50 stands for zero in the data rows.
Some points:
tensor([56, 66, 59, 57, 36, 35, 36, 56, 43, 60, 72, 53, 57, 59, 46, 35, 47, 59, 47, 47, 35, 52, 35, 51, 63, 55, 47, 59, 33, 39, 49, 55])
tensor([60, 52, 47, 70, 58, 36, 69, 51, 42, 30, 45, 69, 56, 47, 50, 44, 32, 32, 53, 50, 50, 68, 42, 29, 52, 39, 53, 40, 53, 50, 49, 51])
tensor([42, 48, 51, 33, 34, 63, 59, 44, 60, 71, 39, 42, 41, 51, 39, 54, 56, 59, 60, 52, 63, 57, 60, 51, 56, 44, 40, 65, 38, 53, 53, 41])
tensor([38, 39, 31, 57, 54, 42, 50, 58, 43, 46, 30, 43, 60, 36, 36, 38, 39, 53, 51, 37, 54, 64, 28, 62, 62, 39, 63, 56, 47, 48, 46, 55])
tensor([48, 62, 38, 62, 40, 48, 68, 61, 26, 53, 47, 52, 41, 61, 48, 59, 53, 59, 24, 65, 72, 36, 40, 59, 52, 52, 44, 64, 57, 47, 66, 45])
tensor([54, 76, 64, 55, 46, 38, 57, 44, 53, 51, 60, 40, 73, 50, 67, 48, 57, 49, 60, 60, 40, 52, 61, 56, 37, 76, 54, 59, 64, 74, 21, 60])
tensor([49, 56, 46, 40, 53, 43, 45, 50, 46, 50, 44, 36, 49, 47, 49, 53, 37, 58, 31, 49, 47, 63, 52, 39, 55, 37, 55, 52, 61, 54, 52, 44])
tensor([81, 53, 60, 56, 28, 54, 27, 48, 45, 59, 50, 69, 46, 46, 56, 33, 50, 46, 46, 18, 48, 52, 55, 49, 38, 59, 56, 56, 48, 61, 57, 41])
tensor([60, 44, 43, 43, 49, 44, 58, 52, 54, 48, 51, 57, 47, 56, 42, 39, 35, 61, 41, 43, 48, 46, 57, 56, 57, 70, 49, 32, 39, 56, 74, 83])
tensor([66, 50, 55, 49, 38, 38, 56, 50, 64, 59, 67, 47, 61, 49, 56, 52, 47, 49, 42, 37, 53, 82, 60, 58, 64, 57, 35, 32, 48, 42, 44, 52])
tensor([50, 42, 59, 58, 54, 44, 39, 45, 77, 30, 58, 34, 40, 58, 26, 48, 56, 59, 51, 47, 36, 47, 70, 59, 55, 48, 61, 57, 54, 31, 69, 56])
tensor([52, 61, 48, 53, 54, 51, 38, 43, 39, 49, 54, 45, 46, 49, 50, 34, 35, 50, 58, 71, 34, 55, 53, 47, 54, 42, 45, 45, 48, 45, 53, 26])
tensor([60, 46, 42, 38, 41, 61, 40, 40, 52, 41, 40, 70, 45, 44, 48, 57, 44, 56, 61, 64, 40, 40, 50, 63, 48, 33, 53, 39, 64, 48, 45, 52])
tensor([53, 60, 44, 34, 53, 48, 44, 53, 44, 54, 43, 55, 65, 66, 48, 66, 47, 40, 72, 40, 33, 45, 49, 51, 57, 40, 57, 44, 40, 51, 52, 40])
tensor([60, 51, 25, 51, 59, 67, 61, 50, 54, 44, 43, 43, 61, 35, 50, 57, 39, 43, 58, 49, 61, 43, 45, 41, 62, 70, 50, 55, 57, 29, 41, 38])
tensor([76, 55, 46, 42, 48, 55, 64, 44, 47, 60, 57, 38, 49, 48, 49, 38, 45, 49, 58, 57, 56, 34, 60, 49, 63, 30, 58, 48, 64, 44, 43, 44])
tensor([66, 43, 50, 35, 67, 67, 33, 51, 47, 46, 38, 60, 44, 76, 55, 47, 64, 34, 41, 57, 48, 46, 43, 47, 42, 49, 34, 49, 48, 60, 43, 37])
tensor([48, 53, 39, 38, 39, 44, 35, 53, 50, 45, 45, 52, 25, 39, 63, 29, 20, 42, 43, 66, 46, 38, 58, 57, 38, 45, 43, 67, 40, 58, 32, 63])
tensor([53, 61, 36, 55, 54, 45, 43, 51, 44, 51, 34, 61, 42, 61, 61, 46, 54, 63, 49, 41, 61, 53, 24, 65, 48, 71, 50, 37, 52, 21, 41, 51])
tensor([42, 55, 42, 43, 35, 51, 47, 53, 50, 56, 62, 30, 51, 54, 64, 45, 40, 18, 42, 48, 57, 42, 54, 57, 61, 40, 46, 34, 42, 57, 61, 48])
tensor([68, 53, 54, 55, 46, 60, 54, 46, 54, 59, 68, 32, 50, 58, 52, 59, 30, 64, 48, 66, 54, 35, 38, 36, 40, 48, 46, 39, 64, 39, 47, 51])
tensor([47, 49, 53, 60, 39, 49, 46, 42, 74, 54, 40, 55, 53, 45, 56, 58, 52, 44, 35, 54, 41, 46, 47, 61, 60, 27, 35, 48, 69, 57, 61, 40])
tensor([51, 48, 60, 53, 37, 47, 54, 51, 64, 58, 68, 35, 41, 43, 54, 38, 72, 48, 28, 38, 45, 51, 33, 64, 51, 53, 61, 49, 36, 68, 22, 38])
tensor([26, 34, 37, 71, 51, 52, 56, 56, 49, 54, 58, 57, 64, 47, 28, 55, 44, 51, 60, 47, 61, 55, 49, 57, 49, 58, 51, 46, 61, 63, 39, 30])
tensor([39, 53, 55, 43, 43, 30, 50, 40, 58, 51, 31, 54, 54, 65, 41, 62, 48, 51, 42, 48, 40, 52, 53, 18, 59, 59, 57, 47, 52, 68, 44, 40])
tensor([62, 31, 73, 52, 59, 53, 54, 44, 46, 54, 49, 46, 31, 38, 37, 45, 50, 45, 44, 53, 61, 32, 48, 48, 45, 70, 53, 40, 34, 52, 64, 62])
tensor([64, 43, 42, 49, 59, 51, 38, 49, 51, 66, 52, 47, 43, 44, 56, 86, 61, 60, 51, 62, 46, 50, 52, 32, 49, 51, 49, 62, 36, 52, 48, 39])
tensor([53, 51, 47, 44, 49, 71, 44, 44, 50, 34, 46, 56, 59, 35, 66, 52, 69, 73, 45, 67, 48, 49, 52, 50, 56, 69, 63, 50, 34, 45, 51, 34])
tensor([48, 62, 78, 46, 34, 69, 46, 63, 60, 47, 47, 45, 67, 59, 30, 34, 39, 66, 39, 28, 44, 41, 54, 46, 54, 56, 56, 65, 55, 52, 36, 51])
tensor([57, 47, 61, 41, 67, 49, 55, 51, 56, 54, 52, 52, 54, 47, 56, 49, 46, 80, 56, 50, 52, 55, 52, 60, 35, 66, 59, 40, 49, 48, 68, 54])
tensor([42, 52, 49, 43, 47, 57, 50, 47, 43, 48, 51, 43, 63, 31, 44, 43, 63, 42, 47, 60, 53, 46, 49, 46, 47, 42, 50, 44, 54, 40, 49, 55])
tensor([37, 70, 39, 53, 54, 46, 55, 73, 62, 46, 37, 56, 41, 47, 62, 37, 60, 46, 62, 37, 54, 47, 55, 45, 63, 60, 61, 31, 57, 58, 53, 45])
tensor([44, 40, 55, 37, 52, 43, 49, 64, 55, 50, 38, 47, 56, 32, 49, 53, 46, 41, 51, 53, 33, 46, 41, 50, 49, 72, 47, 48, 50, 50, 67, 63])
tensor([38, 55, 40, 57, 65, 45, 72, 44, 52, 52, 64, 66, 36, 68, 56, 45, 47, 47, 53, 36, 55, 55, 41, 44, 48, 45, 34, 58, 50, 55, 51, 50])
tensor([41, 39, 29, 64, 49, 46, 69, 62, 61, 48, 49, 45, 49, 66, 48, 40, 50, 48, 43, 40, 45, 44, 57, 46, 33, 56, 67, 55, 41, 27, 41, 44])
tensor([42, 57, 46, 70, 45, 49, 56, 47, 45, 56, 35, 40, 54, 54, 40, 47, 57, 46, 65, 52, 39, 50, 38, 70, 16, 57, 34, 39, 61, 41, 54, 35])
tensor([45, 52, 48, 32, 58, 60, 56, 54, 50, 49, 54, 51, 50, 48, 55, 52, 57, 61, 47, 55, 47, 45, 45, 52, 65, 47, 19, 46, 34, 48, 47, 48])
tensor([50, 44, 52, 59, 69, 56, 49, 53, 55, 59, 47, 66, 66, 40, 67, 18, 42, 41, 58, 50, 68, 43, 47, 36, 56, 42, 47, 65, 38, 46, 60, 46])
tensor([46, 42, 60, 56, 32, 42, 45, 66, 50, 48, 66, 68, 66, 53, 55, 63, 53, 36, 43, 46, 41, 47, 66, 47, 45, 59, 42, 60, 50, 25, 35, 59])
tensor([45, 57, 64, 41, 42, 46, 31, 52, 45, 54, 51, 39, 54, 45, 41, 52, 56, 73, 66, 46, 89, 65, 57, 40, 39, 33, 40, 40, 50, 49, 57, 39])
tensor([64, 43, 52, 64, 16, 39, 51, 49, 43, 41, 41, 49, 56, 43, 36, 49, 62, 59, 61, 54, 52, 63, 47, 48, 52, 45, 56, 68, 40, 71, 42, 68])
tensor([53, 58, 51, 60, 72, 44, 74, 63, 58, 57, 33, 52, 51, 42, 26, 49, 47, 41, 44, 49, 55, 50, 61, 66, 49, 50, 56, 60, 42, 54, 59, 40])
tensor([45, 57, 55, 51, 60, 53, 40, 41, 36, 46, 33, 40, 51, 57, 48, 53, 32, 63, 43, 54, 47, 51, 68, 48, 56, 47, 42, 55, 58, 38, 51, 38])
tensor([48, 41, 51, 32, 72, 50, 49, 52, 37, 49, 44, 37, 32, 54, 56, 51, 60, 45, 39, 54, 58, 58, 62, 57, 62, 42, 69, 37, 59, 49, 26, 61])
tensor([50, 39, 31, 70, 63, 47, 35, 64, 55, 39, 51, 60, 62, 55, 63, 56, 34, 50, 45, 34, 79, 48, 50, 66, 45, 49, 55, 34, 41, 63, 50, 54])
tensor([33, 46, 24, 33, 52, 42, 41, 42, 48, 50, 58, 53, 56, 44, 30, 46, 63, 42, 37, 68, 43, 55, 68, 43, 54, 54, 46, 51, 72, 60, 45, 55])
tensor([49, 21, 61, 41, 46, 34, 49, 74, 43, 54, 53, 68, 47, 53, 48, 39, 58, 69, 40, 60, 52, 50, 50, 40, 52, 36, 48, 37, 64, 52, 40, 39])
tensor([41, 55, 54, 35, 45, 43, 52, 36, 44, 46, 38, 44, 46, 51, 52, 53, 55, 50, 63, 45, 54, 45, 43, 33, 30, 35, 46, 32, 35, 42, 37, 59])
tensor([62, 54, 53, 41, 54, 34, 61, 35, 58, 42, 60, 41, 60, 34, 70, 48, 51, 41, 39, 38, 44, 56, 59, 63, 47, 58, 36, 60, 43, 59, 42, 52])
tensor([47, 59, 48, 48, 41, 61, 43, 36, 49, 25, 48, 43, 41, 44, 50, 54, 66, 55, 43, 60, 53, 46, 50, 43, 53, 53, 45, 43, 45, 63, 56, 30])
tensor([46, 45, 50, 48, 63, 29, 42, 60, 30, 34, 48, 35, 78, 53, 50, 51, 55, 43, 62, 38, 61, 30, 42, 52, 44, 42, 38, 63, 54, 49, 56, 48])
tensor([29, 47, 57, 55, 49, 49, 48, 53, 61, 65, 34, 38, 46, 57, 53, 55, 59, 54, 54, 58, 50, 61, 76, 53, 53, 51, 45, 66, 41, 48, 52, 58])
tensor([39, 45, 57, 75, 51, 47, 37, 15, 51, 54, 41, 52, 28, 43, 45, 57, 50, 53, 56, 46, 40, 48, 35, 44, 61, 48, 35, 47, 61, 47, 40, 56])
tensor([61, 37, 40, 49, 49, 65, 60, 50, 45, 63, 53, 54, 38, 57, 59, 37, 56, 53, 59, 64, 44, 55, 48, 54, 48, 62, 53, 47, 66, 55, 80, 51])
tensor([50, 62, 58, 46, 57, 58, 36, 43, 48, 35, 84, 48, 52, 47, 22, 53, 65, 41, 46, 38, 48, 72, 58, 54, 39, 58, 52, 62, 51, 40, 46, 60])
tensor([45, 49, 46, 37, 52, 34, 51, 44, 68, 63, 58, 56, 55, 36, 35, 58, 44, 45, 54, 56, 48, 36, 35, 53, 40, 63, 60, 58, 47, 56, 72, 58])
tensor([60, 66, 67, 45, 50, 58, 58, 50, 58, 54, 37, 59, 66, 55, 49, 47, 42, 39, 27, 76, 55, 55, 35, 51, 50, 30, 46, 38, 37, 51, 47, 47])
tensor([45, 43, 51, 53, 55, 47, 35, 29, 48, 74, 54, 60, 51, 33, 55, 60, 61, 48, 47, 41, 67, 30, 69, 52, 67, 46, 55, 41, 67, 45, 40, 48])
tensor([71, 52, 34, 40, 69, 49, 34, 56, 62, 69, 54, 50, 39, 63, 37, 47, 69, 63, 63, 56, 43, 62, 50, 53, 57, 50, 39, 58, 51, 59, 46, 64])
tensor([36, 57, 51, 52, 56, 63, 52, 48, 36, 49, 50, 66, 56, 52, 41, 50, 54, 38, 43, 49, 33, 38, 57, 39, 38, 40, 56, 32, 47, 56, 38, 61])
tensor([50, 54, 50, 60, 47, 67, 41, 45, 53, 56, 35, 39, 47, 77, 64, 50, 43, 34, 45, 69, 66, 66, 42, 42, 55, 61, 40, 47, 53, 58, 54, 72])
tensor([45, 60, 48, 49, 63, 36, 54, 65, 39, 52, 41, 43, 44, 45, 63, 60, 56, 42, 37, 35, 48, 51, 32, 52, 37, 46, 65, 63, 76, 42, 66, 46])
There is one direction along which these points spread out most. Take the direction at right angles to it along which they spread out most. Go by this last direction. Where along it does each point below lie, from 0 to 99? 50 is the average, and the first point above lies past it. One standard deviation of the points above along it is 16.
tensor([29, 32, 52, 54, 55, 56, 47, 43, 58, 60, 44, 50, 62, 44, 59, 43, 61, 62, 58, 46, 37, 71, 50, 37, 39, 30, 54, 58, 53, 33, 55, 63]) 49
tensor([38, 44, 76, 34, 56, 45, 72, 36, 58, 47, 46, 54, 33, 61, 54, 45, 50, 44, 68, 54, 42, 45, 45, 66, 53, 55, 59, 53, 50, 46, 61, 42]) 49
tensor([69, 51, 63, 49, 26, 57, 51, 61, 53, 41, 62, 53, 52, 58, 56, 48, 74, 28, 62, 49, 66, 70, 45, 49, 67, 54, 68, 65, 48, 39, 48, 65]) 67
tensor([49, 26, 54, 47, 52, 24, 43, 41, 48, 38, 55, 53, 42, 55, 52, 54, 37, 49, 67, 69, 41, 37, 57, 43, 39, 76, 63, 53, 37, 48, 55, 49]) 56
tensor([67, 48, 57, 68, 49, 67, 46, 70, 43, 51, 43, 43, 39, 42, 54, 64, 48, 63, 54, 43, 27, 37, 61, 45, 59, 31, 38, 45, 53, 58, 54, 62]) 38
tensor([46, 52, 32, 48, 45, 47, 58, 28, 57, 28, 51, 63, 65, 69, 53, 57, 44, 54, 44, 35, 69, 34, 47, 50, 35, 32, 64, 58, 50, 50, 55, 61]) 59
tensor([41, 52, 46, 70, 59, 55, 44, 53, 62, 60, 62, 34, 53, 50, 57, 65, 53, 55, 56, 66, 46, 53, 58, 49, 47, 21, 64, 37, 32, 53, 53, 60]) 39
tensor([39, 40, 73, 35, 51, 77, 29, 62, 54, 46, 73, 58, 40, 43, 44, 57, 29, 34, 56, 49, 46, 63, 30, 52, 40, 58, 62, 54, 65, 60, 40, 41]) 52
tensor([64, 32, 58, 55, 36, 66, 64, 36, 31, 46, 48, 49, 53, 49, 62, 57, 46, 53, 38, 35, 46, 71, 55, 74, 44, 49, 49, 59, 36, 54, 42, 45]) 59
tensor([38, 58, 38, 52, 51, 49, 72, 66, 55, 31, 58, 65, 37, 31, 66, 57, 46, 55, 64, 51, 61, 54, 51, 43, 34, 48, 43, 67, 62, 59, 56, 54]) 60
tensor([56, 65, 59, 66, 60, 39, 48, 62, 51, 29, 40, 63, 41, 50, 47, 55, 59, 41, 58, 59, 56, 36, 39, 68, 58, 48, 47, 39, 46, 37, 48, 43]) 53
tensor([57, 57, 36, 40, 45, 62, 61, 48, 47, 51, 48, 39, 36, 39, 38, 72, 34, 47, 52, 54, 39, 46, 60, 27, 48, 46, 44, 41, 55, 44, 35, 51]) 27
tensor([32, 27, 57, 41, 47, 57, 59, 53, 35, 43, 62, 34, 52, 65, 56, 58, 44, 52, 68, 32, 32, 43, 42, 48, 66, 71, 55, 43, 47, 63, 70, 42]) 60
tensor([43, 74, 54, 53, 44, 52, 51, 36, 24, 72, 74, 67, 48, 46, 53, 53, 44, 52, 46, 43, 46, 58, 49, 66, 60, 54, 57, 55, 40, 49, 52, 47]) 58
tensor([50, 48, 40, 65, 53, 53, 66, 60, 40, 46, 54, 43, 48, 54, 49, 30, 59, 52, 43, 37, 61, 34, 54, 31, 50, 48, 37, 58, 56, 51, 60, 53]) 60
